In the rows, zero is written as 128.
Each run below is a few steps of one of 7 hidden systems, one row a step.
A, path 1:
[[142 150 138  79 174 118 150  92  88 130 140 144  82 175 123 115 126 132
  159 106  98 136]
 [141 175 116 175 196 117 138 164 144 144 140 134 128 102 142 129  96 134
  160 127 133 156]
 [106 126  94 158 123 166  83 165 153 110 122  94 119 127 133 156 144 143
  155 194 105 142]
 [121  78 132 123 102 120 161 124 117  81 148 140  97 109 106 158 123 171
  104 138  72  98]
 [146 108 165 146 102 106 135 118 123 171 120 151 160  66 102 160 129 155
  119  76 142 131]
 [123 121 117 124  77 155  94 143 155 128  99 125 155  94 134 107 151  83
   87 111 191 118]
 [113 123 144 100  89 129 142  79 133 117 125 132 135 209 136  82 139  89
   93 125 131  99]
 [153 171 136  89 187  93 147 104  71 159 125 148 115 172 120  89 115 114
  152  95 133 139]
 [140 180 115 150 207 146 107 171 153 144 153 113 129 137 163 114  96 106
  165 150 145 173]
 [ 99 134  88 148 146 147 109 157 153  85 136 102  95 166 139 166 136 139
  182 198  77 130]
 [124  90 118 148 133 104 172 145  95 101 154 125 109  96 101 177 116 210
  132 140  61 110]]
G, path 2 (11 x 22):
[[122 211  49 146 172 101 174 176 157 142 109 144 144 183 119  95 175  83
  158 114 180 106]
 [137 164  76 130 195 197 166 186 145 124 190 110 132 211 131 116 159 175
  108 175 106 153]
 [120 140 108 106 182 135 164 163 154 109 170 165  60 112  71 194 159 166
  176 152  62 130]
 [157 119 101 207 108 116 156 189 159 137 128 183 162  71  88 193 146 191
  122 100  93 119]
 [138  65 139 129  38 203  88 143 137 163 133 141 160  89  76 171 182 153
   73 128 117 135]
 [124  73 177  75  53 116 136  92 147 120 130 195 115  87  65 101 131  64
   52 108 138  94]
 [157 164 161 107 108  86 120  92 126 188  88 182 181 176 102  69 138  54
  100  73 187 123]
 [131 181  85  99 163 174 110 149 131 146 133 118 126 207 152  50 140  27
  116 130 192 144]
 [ 98 186 102 116 213 113 179 146 167 113 184 119  95 235 141  99 115  86
  167 191 108 126]
 [151 175  57 138 225  87 159 212 108 112 150 124 120 170 115 182 137 190
  199 154  91 130]
 [149 107  94 174 153 185 144 220 161 112 190 115 125  76 138 239 150 215
  151 125  92 151]]
V, path 3, 11 rows:
[[133 137 161 138  68  95  82  67 161 124  42 164 123 102 124 187 172 135
  194  69 122 115]
 [130 100  80 184  80 130 160 138  65 109 102 122 160  97 139  49  98 155
   33 124 136 100]
 [105 142 199  84 139 164 115  56 139 201 152 148  90 125  79  81 128  69
  118 152 116 166]
 [162 160 111  97 160  51  87 166 135  67  82 176 125 130 143 104  83  66
  145 112 168 123]
 [143 124 116 195 130 160 115 141 116 163 165 100 180 252 172 123 107 111
  140 142  95 147]
 [ 90 112  73  85 172 143 138 172  85 125 174  84  53 108  91 161 140 101
  183 178 106 117]
 [144 130 174 112 172  82 159 172 200 112 175 134 182 118 123 201 122 203
  127 136 141 129]
 [138  95 116 134  59 170  91 112 110 124  88  90 150 117 165 203 194 176
  157  64 139 120]
 [ 70 100 116 152  87 141 216  92 136 101 136 118 105  54 119  83 134 154
   52 134 132  81]
 [124 181 195  84 139 100 121  48 138 186  74 168 134 100  75  78 158 140
  121 120 148 151]
 [181 158 111 132 133 146  73 139 117  84  73 163 124 128 190  54  85  87
   92  84 171 156]]
A, path 4 (11 x 22):
[[130 120 104 134 131  82 134 116  48 104 100  96 130 128 149  85  86 153
  113 137 125 112]
 [119 115 187 105 160 146 110 100 120 162 167  87 120  98 150 135  94 125
  137 139 136 168]
 [108 140 133 116 126  81  97 130 173  75  90 124 112 107 152 152 117 104
  170 144 147 115]
 [123 102 114 160 110 110 136 123  83 107 119  79 157 157 168 125 104 166
  119 139 113 111]
 [110 104 159  83 141 136 136  95  93 152 149  92  98  76 115 141 128 137
  136 123 138 137]
 [118 147 160 128 131  92 122 120 193  97 107 134 148  98 151 131 116 129
  127 122 168 123]
 [126 124 109 143  94 142  96 103  98 108  83  94 142 162 170 116 137 141
  135 121 130 122]
 [105 117 141 106 145 131 166  90  91 133 153 113  83 107 127  90 102 114
  118 131 118 124]
 [128 162 176 121 163  85 106 110 160 145 113 136 147 115 127 130 106 131
  157 144 140 151]
 [143 124  95 142 122 141  76 154 115  85 103 106 124 133 171 127 110 121
  140 135 129 136]
 [ 96  93 138 144 116 128 159 106 109 128 163  97 104 138 136 141 110 122
  135 145  93 108]]
F, path 5 (11 x 22):
[[126  80 111 160  79 151 161 165 161 111 167 143 142 121 113 175 144 139
   94 121 106 101]
 [128 110 135  99  82 134 123 118 117 165 107 139 152 116  64 160 193 157
  121 122 130 117]
 [140 124 118 103  91 151 146 132 138 117 113 164 132  90 111  88 155 113
   60  83 179 110]
 [121 176 139 139 116 139 127  90 177 170 101 157 139 164 121  99 165  75
  136 101 155 132]
 [120 182  73 131 163 137 136 154 123 133 114 142 103 162 106  62 136  79
  127 164 134 131]
 [164 171 129 134 197 131 140 159 154 124 166 173 118 185 126 129 105 128
  144 130  93 156]
 [150 122  84 153 146 122  98 193 126  97 133 143 104 135 127 191 119 123
  186 137  85 135]
 [132  67 120 155  95 147 139 176 131 107 176 121 145 142 115 194 125 168
  109 147  77 111]
 [132  75 144  83  78 127 123 124 101 141 126 128 142  92  75 192 173 169
  117 110 121 108]
 [124  98 137 109  59 136 147 118 143 124 108 142 159  70 117 117 164 124
   60  71 190  96]
 [105 168 141 120  91 153 128  66 157 177  85 128 156 148 124  71 181  88
  108 102 184 123]]
T, path 6, 11 rows:
[[167 137 129 125 136 132 103 146 106 166 133 165 135 153 101 146 135 111
  147 101 113 151]
 [135 115 102 135 121 139 116 180 142 130 152 140 132 126 114 138 121  69
  121 130 142 123]
 [123 115 117 120 113 124 136 148 136 135 149 122 161 186 107 137 147 122
  117 153 122 110]
 [138 120 106  83 142 125 154 154 101 120 144 125 129 125 105 147 154 153
  120 112 142 114]
 [121 139 141 123 125 145 162 126 181 132 142 141 136 105 122 147 159 138
  113 100 156 119]
 [102 149 106 128 109 155 128 114 153 112  98 120 111 125 120 113 175 141
  124 150 130 116]
 [138 142 126 131 141 154 149 108 113 120 126 161  96 124 113  89 128 160
   99 126  96 138]
 [142 154 138 143 143 133 103 121 136 154 115 171 106 109 108 136 127 117
  160 112 106 151]
 [138 125 106 168 110 139  90 161 136 123 119 148 131 129 125 116 103  86
  125 145 116 139]
 [141  96 131 127 115 130 114 139  98 140 151 127 139 181 108 135 111 114
  125 151  91 131]
 [142 108 124  99 133  94 139 162  97 138 152 135 141 123  97 157 120 112
  131 114 140 114]]
F, path 7 (11 x 22):
[[145 131 110  97 158 186 113 159 113 157 163 123 102 120 120 147 147 107
  143 110 137 159]
 [107 134 131 129 125 105 148 146 202  85 138 150 121 125 116 153 133 119
  127 153 126 103]
 [148 133  97 147 110 121 124 137  90 133  96 131 161 173 120 138 154 167
  134 114 107 118]
 [136 106 117 114 130 185 149 144 112 141 169 132  98  93 116 132 139 123
  105  99 133 138]
 [108 145 153 134 114 105 133 117 194 130 111 151 138 102 104 145 147 120
  134 136 141 116]
 [142 137  93 142 102 138 110 134 104 122  84 136 148 158 125  92 141 132
  104 131 128 123]
 [138 133 141 112 144 164 148 115 121 155 166 150 101 142 120 112 126  98
  119 103 117 146]
 [118 154 123 134 148  88 124 152 161 130 117 146 127 109 104 134 124  96
  154 147 141 121]
 [153 129 105 143 125 139 109 157 125 108 128 127 156 177 147 127 122 145
  116 141 120 134]
 [131 108 127 100 130 151 135 122 108 128 157 127  92 143 119 158 139 120
  146 113 103 128]
 [117 119 123 138 121  94 159 151 144 124 138 131 144  90 106 152 132 135
  122 125 141 104]]
G, path 8 (11 x 22):
[[105 118 111  99 131 103 125 141 126 115 127 122  88  97 101 158 138  95
  166 140 130 104]
 [144 128 137 157 124 107 156 142 147 120 138 133 182 131 145 133 114 166
   97 108 145 118]
 [129 124 125  86 118 171  98 115 116 137 117 106 116 131 126 147 173 140
  139 118 138 139]
 [112 128 131 139 121 119 178 111 147 106 137 148 102  95 126  96 110 113
   95 117 131 105]
 [132 160 141 134 137 116 117 101 119 168  98 131 157 154 110 115 147 151
  142 132 128 141]
 [140 131  97 127 140 166 109 153 120 106 128 140  93 112 137 100 114 107
  113 132 125 142]
 [113 131 153 158 134 116 141 112 151 147 149 134 124 158 122 139 112 113
  152 150  95 131]
 [138 120  88 127 127 101 104 173  89 121 109 124 138 123 107 140 126 126
  142 142 128 121]
 [147 105 155 127 132 150 126 143 150 122 171 124 146 125 150 156 106 137
  112 114 130 143]
 [104 116 130 106  97 112 124 114 139 124 108 118 125 122 116 159 158 113
  152 120 141 102]
 [135 119 123 127 117 122 163 127 113 116 128 128 151 123 137 102 126 150
   81 102 152 112]]
C, path 9:
[[163 153 114 105 166 146  90 146 110 114 117 133 120 131 149 114 117 133
  136 114 142 158]
 [111 133 125 172 134 144 131 124 149 129 147 127 101 143 149 130 103  92
  157 142 102 136]
 [112 119 109 140 119  83 121 145 105 142 115 113 154 137  90 136 129 132
  140 173 110 112]
 [158 101 147  98 144 128 117 155 115 109 157 126 135 105 129 158 104 166
  110 122 127 142]
 [118 107 155 133  93 141 125 104 164 119 128 133 115 116 147 171 139 110
  148  93 128 117]
 [108 113 112 132  82 119 156 115 115 130 109 110 153 125 124 106 146 127
   94 121 149  94]
 [141 148 153  83 157 146 138 100 112 146 132 124 131 132 127  97 139 160
  102 116 147 146]
 [127 169 125 125 155 132 122 118 159 119 112 146  97 123 150 107 126  87
  155 112 149 141]
 [123 153  88 186 135 128 125 151 130 135 114 118 146 168 142 102 119 114
  138 159 116 131]
 [130 122 113 119 163 125 115 149  82 138 147 109 112 135 104 134 109 149
  146 177  91 144]
 [137 110 153 129 140  97 116 148 154 105 146 152 117  92 119 177  98 128
  147 134 107 133]]
C, path 10 (11 x 22):
[[ 91 130 127 116 138 137 141  98 109 133 120 147  44  32  79  70 109  99
  110 162 111 132]
 [161 159 169 156 117 100  72 128 184 130  88 196 180 143 114  95  96 115
   95 150 125 154]
 [163  95  90 122 104 163  53 154  54 125 119 120 113 174 149 117 104  62
  140 114 115 142]
 [103  95 170 133 142 100 174 123 124 173 212 116 133 163 108 128  76  71
  124 162 104 118]
 [139 130 139  74 137  58 102 169 132 138 120 117 184 148 101 188 159 125
  169 127 175 114]
 [139 102 106 117 135 169 160 165 147  72 179  87 138 139 203 175 131 155
  117  81 162 116]
 [ 74 141 132 140 112 139 193  62 150 149 123  94 109 136 127 159 193 171
  164 115 109 101]
 [115 166  98 115 148 105 171 131 125 107  83 136 123  49 101  85 155 192
   90 130 168 110]
 [157 171 147 153 149 197  88 106 169 114  99 163 112 107 165  97 131 169
  111 113 116 184]
 [105 135  92 174  97 144  97 103 108 121  79 152  63 122 119  69 107  60
  143 159  81 125]
 [150 117 144 156 136  85 109 148  86 169 139 155 163 147  78  83  66 113
   89 180  93 146]]
S, path 11, 11 rows:
[[144 119 135 176 131  83  68 140  92 125  87  89 168  92 158 149  77 176
  157 152 116 149]
 [120  62 181 126 109 124  99 103  95 110 150  75 127  84 175 144  63 137
  114 136 121 140]
 [ 86 102 185 130  91  73 131  69 121 163 107  91 154  80 131 126 107 102
  132 123 163 109]
 [130 139 134 110 113 108 112 108  98 143  91  87 184 125 159  73 119 121
   94 109 207 123]
 [115 156 147 101 157 149 133  78 130 123 133  89 116 174 191  69 110  92
  125 118 166 138]
 [102 194  96 161 181  98 152 107 123 141 105 108  98 153 158  86 117  86
  186 131 138 126]
 [142 178  92 179 202 122 118 160 107 126 119 103 128 142 162 119  93 173
  169 155 104 159]
 [122 112 141 150 161 129  98 133 122  94 144 100  88  93 158 174  80 170
  177 163  72 156]
 [111  77 150 179  93  80 125 119 115 120 116 116 135  49 124 180  89 155
  148 135  94 114]
 [133  66 173 123  69 115  94 105  89 150 113  98 181  66 121 141 114 168
   84 121 147 130]
 [110  91 190  72  79 133 117  72 129 128 124 108 144  95 142  88 119  86
   72 111 188 120]]
S, path 12 (11 x 22):
[[150 149 121 105 157 213 126 154 134 182 172 138 126 130 109  97 152 108
   89 123 155 173]
 [100 164 118 104 144 121 115 137 206  91 120 157  96 161 107 117 148  80
  146 189 125 119]
 [165 138  78 169 132  97 146 163 103 103 116 176 135 195 121 136 116 133
  143 105  78 107]
 [155 107 125 117 166 170 129 170  90 169 194 123 111 119 103 184 127 156
  148 121  95 160]
 [ 97 108 144 116 119 112 130 158 197 100 145 122 128  65  97 187 146 143
  136 170 136 113]
 [138  88 131 133  52 110 129 116 129  90  91 136 173 147 129 156 155 177
   95 102 123  89]
 [137  93 140  85 101 177 155  93  75 156 153 130 112 112 114 105 154 122
   81  69 141 124]
 [105 175 143 107 139 150 144 110 191 163 121 152 126  98  99  84 164  83
  107 128 183 136]
 [142 179  83 136 123 137  97 143 158  90  80 155 134 202 144  80 148 103
  124 141 135 126]
 [151 139  95 145 171 152 151 139  85 126 167 156  81 200 133 106 100 109
  145 127  63 143]
 [131 154 120 143 191 109 131 174 135 165 161 146 105  96  79 174 116 129
  189 157  93 153]]
V, path 13, 11 rows:
[[ 86  93  87 167  69 138 131 168 131 170 139 125 134  69  70 120 140  51
  101 157 144 104]
 [129 119 166  42 114 102 115 120 156 109 131 152 154 175  67 109 151 126
   78 182 141 114]
 [178 140 126  84 135 130 148 116 104 113 129 160 124 196 159 130 143 101
  132  28 153 115]
 [ 98 165  66 196 139 152 177 164 157 164 148 108 143 142 144 106 147  73
  138 116 163 116]
 [ 98 173 100  98 162 152 111 148 167 126 120 108 119 152  89 120 180 158
  143 217 122 141]
 [178 144 126 104 168 153 137 142 135  73 138 172  97 145 145 159 135 201
  131  92  90 146]
 [141 119 108 220 102 157 142 146 138 159 130 155 128  83 128 171 133 133
  151  73 100 136]
 [103  92 114 143  70 133 104 150 131 138 113 131 138  66  64 125 145 134
   85 191 118 119]
 [152  95 190  58  98 117 123  91 125 110 129 180 125 138  92 115 125 137
   70 115 113 120]
 [155 127 131 132 105 106 143 114 107 147 113 164 138 145 141 106 119  51
  123  40 168 108]
 [ 99 152  91 151 122 133 131 152 143 161 127 101 162 172 126  72 132  54
  112 171 172 119]]
T, path 14, 11 rows:
[[103 129 112 134  88 106 143  93 107 126  83 145 117 147  85  89 156 125
  115 153 101  96]
 [174 151 128 108 155 146 131 127  80 165 124 162 131 116 106  89 126 146
   98  90 134 159]
 [137 155 145 121 144 150  92 135 180 141 135 158 111 134 137 135 130  59
  158 112 150 154]
 [114 138  72 169 119 122 132 159 130 106 122 129 131 190 131 102 121  93
  132 168 106 108]
 [153 119 116 124 166 140 153 159  79 157 179 116 140 162 108 149 125 174
  127 132  93 142]
 [132 113 143 107 143 114 129 171 170 121 160 137 128  77 114 198 133 124
  148 120 148 129]
 [103 103 115 151  59 130 125 132 177  89 106 120 161 129 134 149 159 137
  100 141 138  91]
 [117 102 124  90  98 155 151  89  71 132 120 114 111 127 104 105 161 170
   87 128 110 114]
 [135 160 168  86 155 114 147  92 137 153 118 177 105  73  96 101 136 122
  115  91 153 141]
 [137 182 107 156 120 145  86 124 176 126  71 154 132 142 152  94 145  84
  145 112 157 142]
 [133 135  85 156 143 175 128 135  94 124 145 120  94 192 145  80 108 102
  123 154  82 142]]

Which system made each run below?
path 15 (2 x 22):
[[ 94 137 164  79 119  69 132  99 156 123 103 107 157 112 111 120 142 126
  120 149 181 104]
 [139 151 116 105 121 138 136  95 115  93  85 113 137 146 178  89 148 156
  105  81 169 119]]
 => T
path 16:
[[117 127  93 137  92 176 196 103 114 126 130 106 142 156 161 100 178 152
   85  63 156  98]
 [ 90 167 136  76 172 151 180  80 111 169 139 111  89  98  84  69 163 153
  107 155 143 138]]
 => G
path 17 (2 x 22):
[[146 133 120 117 145 189 127 146 116 136 141 123 123  86 130  94 127 151
   83 120 151 156]
 [111 153 154 122 126 146 111  89 178 123 116 158  92 152 123 108 140  92
  141 148 106 139]]
 => C
path 18, 2 rows:
[[153  61 118  93  91 133 114 136  23 141 145 140 126 169  70 104 114 122
   78 148  77 119]
 [168 122 173  65 147  77 139 145 115 187 158 179 157 117  71 153 127  81
  126  69 168 129]]
 => T
path 19, 2 rows:
[[170 175 117  84 212 139 185 136 104 139 157 136 121 170 132 150 163 200
  148  73 130 146]
 [112 157  92 139 162 186 138 163 193  98 138 119  73  67 154 189 178 150
  178 108 138 139]]
 => S
path 20 (2 x 22):
[[108 119 118 190  85 113 106  77  65 167  81  66 160 165 166 111 120 123
  163 116 119 116]
 [112 103 135  87 155 126 109 127  64 114 143  62 106  85 146  78  70 121
   98 177 150 143]]
 => G
path 21 (2 x 22):
[[133 124 172 113 121 119 141  86 139 125 137 148 125 132 145  86  98  84
   95  97 147 123]
 [131 165 132 124 143  95  96 106 114 158  93 122 140 171 136 101 120  84
  168 128 147 135]]
 => A
path 22 (2 x 22):
[[155 129 161  95 152 142  84 136 110 184 146 148 138 122  71 143 135 136
  131 152 111 177]
 [141 122 125 145 104 127  98 168 182  90 122 182 114 102 126 140 111  65
  126 112 136 120]]
 => G
path 23, 2 rows:
[[124 154 165 140 136 112 176 140 190 180 140 150 197  49  85 119 153 164
   73 115 192 131]
 [142 141 137  91  63 186  39  86 162 101  43 141 131 137 149 106 186 117
  110 107 161 140]]
 => V
path 24 (2 x 22):
[[158 131 169  68 133 108  75 145 191  47 113 133 151 134 181 165 119 142
  126 110 180 135]
 [ 92 100 100 163  62 140 175  80 117  94 116 100 102 160 183 133 146 113
  141  79 112  74]]
 => T
path 25:
[[146 185  76 184 166 110 135 191 154  96  92 123 176  79 176  95 108 158
  109 109 196 133]
 [122 123 150 139 123 197  83  77 129 105 124  79 107 202 197 139 127 165
  158 161  70 163]]
 => S
path 26 (2 x 22):
[[107  96 125 104  95 123 138 137 146  81 142  97 141 136 160 105 113  87
   83 141 173  96]
 [108 140 142  93 134 101 178  72 102 143 125  96 141 188 129 119 158 162
  137 117 131 107]]
 => T
path 27 (2 x 22):
[[121 131 131 129 165 172 143 119  98 173 166  91 111 131 125 131 133 163
  141 150 101 158]
 [124 127 148 108 152 103 129 133 152  87 126 147  95  58 116 142 110 154
  130 143 123 131]]
 => F
path 28 (2 x 22):
[[140 123 106  74 129 115  62 182  90 154 113  95 170 139  91 156 159 108
  152 152 172 140]
 [133 100 146 103 152 149 164 151 162  70 206 115 114 163 181 151  97 125
  106 124 124 123]]
 => C
path 29 (2 x 22):
[[116 149 120 152 159 116 166 120 133 127 131 164  67  56 106 123 116 123
  148 111 105 129]
 [125 137 136 186 112 124  88 144 159 144 100 133 173 106 115 123 117 152
  114 174 120 147]]
 => A
path 30, 2 rows:
[[105 128 135 104 175 152 152  89 105  82 145  82  50 101 186 141 107 167
  167 122 106 136]
 [113 153 156 194 166  78 150 111 148 147 112 118 140  63 145 153  93 179
  169 126 123 135]]
 => V
path 31, 2 rows:
[[154  81 134 105  76 103 103 165 131 107 124 161 164 110 100 153 128 113
   86 111 150 106]
 [131 107 138 100  69 145 117 114 134 148 123 120 168 172 131 142 167  88
  111  87 166 110]]
 => F
path 32:
[[153 111 146 142  85  97 118  99 100 125  96 152 159 167 132 112 110 122
  111  96 113 113]
 [135 120 119 108 132 142 117 125  70 176 135 106 126 118 124 116 125  84
  138  97 156 136]]
 => T
path 33 (2 x 22):
[[125 108 137 122 111  90 106 106 109  94  92  93 135 139 153 192 137 193
  180 125  99 114]
 [123  81 128 143 107 143 172 114  82 127 147 102 117  48 147 139 113 167
   97  83 133 114]]
 => S
path 34:
[[119  86 151 153 113  94 129 138 162  61 144 157  98  93 128 145  68 135
  112 167  73 112]
 [155  82 150 153  80  93  87 114  64 162 106 120 178 145 114 165 111 154
  142 110  94 127]]
 => F
path 35:
[[143 171 139 131 180 153 131 122 131 165 137 124 151 150 131 109 135 170
  126 131 130 167]
 [136 139 107 138 143 166  88 144 145  95 118 134  79  95 156 144 124 118
  157 122 117 148]]
 => V
path 36:
[[122 135 111 151  99  95 131 112 115 117  75 132 148 125 113 129 147 170
  133 130 113 104]
 [147 115 126 137 117 180 135 123  92 153 139 132 121 103 128 102 125 139
   88  98 128 147]]
 => F
path 37 (2 x 22):
[[124 139 127 169 104 132 170 129 197 124 137 184 116 103 124 139 141  89
  122  75 134 109]
 [125 149  92 156  95 123 123 131 106 165  80 134 169 161  86  91 164 132
  108 149 129 119]]
 => A
path 38:
[[117 120 145 111 111 119 108 174 217  89 134  85 194 113 172 188 152 135
  126 130 206 114]
 [109 111 106 113  96 164 163  79 107  73 115  70 116 191 192 140 174 187
  129  97 111  95]]
 => C
path 39 (2 x 22):
[[155 111 127 139 117 161 117 123  70 193 146 132 138 147 121 103 114  73
  117  85 133 148]
 [ 99 126 114 111 133 116 117 163 166 116 152 124 114 125 116 110 111  42
  125 172 160 113]]
 => V
